Some points, one per row:
[ 43  22  -7 -33  -6  38 -37  -9]
[ 48  22 -24  54  29 -10  -7  27]
[-34  12  15 -15 -19  80 -31 -15]
[-34 -25   4  12 -30  79 -57 -48]
[-27  -4  -5   6  12   5  43  53]
[ 43  16  15 -16 -13  -6 -45  39]
[ 57 -15  55 -12  16 -81  15 -46]
[-34 -15  -2 -14  -2  52  70 -76]
[ 11  63  21  70  28 -21 -39   8]
[ 64 -21  -8 -48 -18 -58 -34   3]
[ 35  74   3 -24   8 -26 -57 -15]
[-34 -50  -2   9 -17 -12  23  -3]
Here are 10 more points, each followed by its number:
[ 51  16 -11 -19 -24 -60 -69  67] 0
[-89 -48 -28 -31 -35  40  81 -64] 1
[ 16 -36  41  55  11 -16  24 -54] 2
[ 50  67  -4 -46 -16 -77 -15  -1] 3
[ -1  69  30  78   1 -25 -77 -13] 4
[ 27   3  59  61  10 -29  34  33] 5
[-55   2   2 -98 -29  76 -62  15] 6
[ 10 -19  40 -15 -31  -6   9  58] 7
[  25   64  -17  -33   53  -22  -23 -100] 8
[-30   6  28  44  60  29  -5 -22] 9
Which three of these numbered points are nearest to each point below, ignoring the direction in which the first points spread most? Their numbers follow each, nearest first.
[ 12  10 -24   7  73  25 -20   3] > 9 0 8
[ 14  20  17  77 -19  19 -89 -31] > 4 9 0
[ 17  25 -25   7  89  -7   7  12] > 9 8 5
[ 65  13  27  22 -17 -78 -51 -70] > 2 3 8
[ 49  14  -1  52  10 -73  43 -84] > 2 1 8
[ 39  31 -22  27 -31 -39 -76  87] > 0 7 4
[ 42  27 -40 -15 -32  15 -88  45] > 0 6 3
[ 45  69 -21 -14 -30 -31 -68 -35] > 3 0 8
[ 48 -37  13 -20   1   2 -84  26] > 0 7 6
[ 12   1  25   2  22  30  73 -54] > 2 5 1
[-51  -3  21   8  10  75  10 -32] > 9 5 3
[-37 -30 -37 -40  14 -58 115  -9] > 1 3 7
[ -7  93 -18   7  11 -23 -38  24] > 3 4 0
[ 34   7 -26 -28   8  16 -59  63] > 0 6 7
[ 14 -23  39 -70 -20  25  65  56] > 7 3 1
[ -6 -37  50  81  -5  40  16 -29] > 2 5 9
[-31 -21 -43  -9 -19 -77 123 -38] > 1 3 2
[-77 -43 -46 -65  -4 -21  97 -29] > 1 3 7
[-43 -29 -17 -33 -15  11 105 -21] > 1 3 7
[-83 -44 -29 -18 -23  12  46 -72] > 1 3 2
[-18 -26 -57 -31  13 -43  67  17] > 1 3 7
[ 57  27   2 106  10  -8 -56 -35] > 4 9 2
